(in the rows, 128 means zero)
The rows below come in pairs that one turn or mirror swaps. Which row does each named row swap with?
The rows were stretched afterwards, more along some directions than others.
Q_380: [126 132 144 125 148 144 148 133 114  97 123 118 114 118 163 130 162 132
 100 157 151 122 131]
Q_889: [133 138 103 128 121 140 132 154 119 101 129 113 141 176 145 125 128 114
 118 136 126 129 140]
Q_396: [112 144 129 162 108 125 137 155 123 128 151 141 141 109  98 138 159 118
 151 171 120 138 118]
Q_934: [140 137 140 110  96 118 149 158 171 153 140 143 140 115 122 140 139 134
  92  96 114 144 137]
Q_174: [158 150 147 119 126 135 146 150 135 129 175 117 144 104 111 120 111 113
 113 136 117 128 139]
Q_751: [104 179 134 189 135 110 143 129 138 149 150 122  98  89 141 142 176 130
 132 147 139  98 107]
Q_291: [120 139 105 162 125 130 110 170 117 117 149 119 131 166 156 122 143 148
 131 139 133 136 142]
Q_397: [131 158 154 145 156 140 148 132 129 108 150 135 145 119  85 118 125 131
 124 138 107 115 116]
Q_252: [112 135 140 141 105 119 116 138 144 143 134 147 130  84 100 166 160 150
 128  94  84 136 135]
Q_117: [126 127 153 144 129 144 127 147 126 106 141 138 131 126 161 131 132 174
 107 142 146 170 141]
Q_273: [119 129 181 118 131 167 135 130 119 126 120 149 152 133 109 149 132 134
 107  96 112 133 140]
Q_179: [129 146 124 110 108 134 177 156 150  75 115 121 117 122 140 119 159 148
 106 163 167 135 141]
Q_236: [143 166 127 147 107 110 188 164 144 110 156 108 122  74 155 119 164 150
  99 159 163 129 102]
Q_197: [153 137  95  85  88 117 166 162 135  97 150 105 135 124 136 103 128 107
 101 179 162 134 149]
Q_699: [128 175 138 177 110 122 167 147 153 119 133 117 110  97 167 153 168 125
  97 135 139 106 107]
Q_546: [128 125 146 118 145 154 110 120 104 119 120 133 123 135 160 143 140 143
 117 134 136 143 165]
Q_900: [140 137 132 158 102 108 134 157 161 157 146 130 122 114  96 132 145 137
 123 105 119 134 138]
Q_703: [ 96 134 118 143 128 145 121 121 116 143 139 134 127 137 107 115 146 139
 146 112 126  92 109]
Q_57: [136 160 107 154  88  67 159 181 162 146 184 109 130  81 147 115 167 135
  99 165 135 141 110]
Q_957: [135 154 141 107 124 116 176 138 128 105 125 117 111 102 141 151 140 153
 104 106 109 138 127]
Q_386: [118 150  98 118  62  99 155 159 159 151 162 138 123 114 128 107 151 129
 117 157 155 127 137]
Q_24: [119 177 150  99 105 127 173 156 142 127 113 151 130 149 169 113 142 138
 100 126 138 141 162]
Q_377: [124 142 152 106 127 141 169 125 141 137 154 148 110  99 107 130 154 152
 141 133 166 109  98]
Q_794: [144 159 148 131 120 124 167 156 130 132 148 115 150  86  81 121 143 131
 126 128 129 117 109]
Q_641: [150 151 130 158 121 115 159 133 171 129 161 110 141  65  94 117 129 120
 107 144 128 104  96]
Q_495: [120 162 132 146 130 122 173 162 138 116 168 110 120 101 108 142 158 148
 124 127 130 137  99]
Q_676: [157 129 123 133 112  96 121 175 144 129 134 100 130 117 118 135 137 150
 119 140 132 159 145]
Q_759: [140 100 147 104 124 140 134 138 148 109 138 146 128  78 102 112 122 155
 117 162 139 143 143]
Q_242: [131 100 137 125 107 149 112 139 141 129 135 149 139  77 123 131 159 160
 111 128 140 142 138]
Q_282: [114 128 117  96 119 114 175 129 141 134 150 130  99 130 177 132 149 124
  91 124 129 134 112]
Q_834: [130 134 131 187 137 123 129 166 126 130 169 101 135 113  90 127 160 114
 137 128 120 118  77]
Q_926: [ 98 143 118 103  98 126 137 139 129 137 162 127 139 101 146 113 181 152
 110 131 147 118 127]
Q_720: [117 170 161 111 122 109 163 139 141 142 132 163 120 106 143 117 123 161
 120 129 121 138 145]
Q_414: [117 122 148 114 123 157 135 149 158 119 151 155 125 121 111 157 133 154
 116 112 114 160 140]
Q_16: [117 106 151 126 125 168 102 111  80 132 113 130 140 107 132 139 166 166
 126  97 138 117 140]
Q_162: [139 143 119 194 113 110 134 150 136 129 159  93 135 122 110 115 125 131
 118 143 141  90  89]
Q_698: [147 147 125 127 102 114 158 171 150 122 146 127 130 134 128 148 166 130
 126 145 156 145 119]
Q_776: [132 162 132 103  98 121 204 143 141 128 114 118 119 120 170 123 190 115
  83 112 144 110 119]
Q_908: [139  91 131 150 108 151  77 136 123 135 145 130 162 147 105 122 102 143
 119 124 126 121 140]
Q_322: [118 150 149 111  96 150 153 136 115 144 129 144 158 100 122 122 188 117
 118 125 127 109 130]
Q_178: [127 117 163 126 135 162 136 147 141 128 154 155 128 147 124 123 113 145
 119 117 122 148 117]
Q_261: [106 113 128 147 165 167 106 120 114 110 145 130 112 119 111 111 128 147
 145 134 137  89 121]
Q_140: [ 99 152 133 142 135 137 157 148 130 117 149 131  94 125 128 124 135 123
 144 177 154 106 108]
Q_833: [130 152 156 137 127 119 136 140 172 150 168 135 115  69 102 127 115 145
 129 153 126 114 117]
Q_289: [150 116 127 126  97 122 117 145 139 144 137 130 167 123 116 122 131 160
 108 112 122 162 149]
Q_665: [111 136 125 117 136 122 126 129 104 137 124 103 139  89 112 110 184 107
 117 105 127  88 123]
Q_627: [ 82 168 135 130 130 116 145 140  97 157 145 137 129 119 140 111 181 135
 130 128 129 101 105]
Q_369: [ 87 179 136 151  90  99 169 162 159 139 157 140 110  72 150 131 162 140
 110 167 146 124  96]
Q_890: [134 120 116 129 136  92 108 144 122 130 123 104 135  85 111 130 163 115
 115 109 105 123 134]
Q_657: [122 100 119  83 113 129 132 154 106  92 106 109 126 115 157 131 150 144
  93 140 151 160 144]
Q_186: [115 136 135 111 142 139 142 150 128 102 102 140 120 146 143 129 151 112
 107 141 127 127 141]
Q_303: [106 123 107 122 112 123 115 166 114 133 149 121 118 163 161 135 152 123
 123 146 138 143 139]
Q_50: [ 87 160 146 172 119 122 128 139 126 157 154 144 121  98 146 131 192 147
 125 149 138 109 114]
Q_147: [108 169 148 165 119 107 165 146 131 154 146 108 133 109 124 148 180 120
 100  87 117 105  90]
Q_603: [110 126 137 189 148 126 115 129 136 124 162 109 116  60 116 134 168 139
 119 134 138 109  86]
Q_483: [114 134 129 149 128 113 113 137 137 150 148 139 143 138 106 132 157 144
 110  89  93 132 124]
Q_427: [141 115 153  93 129 161 124 128 100 139 124 126 160 104  93 117 150 111
 128 101 115 114 144]
Q_817: [135 189 140 139  93  97 199 165 169 159 139 128 118 122 155 127 166 113
  97 108 125 120 118]

Q_776 is swapped with Q_322
Q_751 is swapped with Q_546
Q_303 is swapped with Q_140
Q_273 is swapped with Q_147
Q_698 is swapped with Q_377
Q_934 is swapped with Q_794
Q_699 is swapped with Q_16

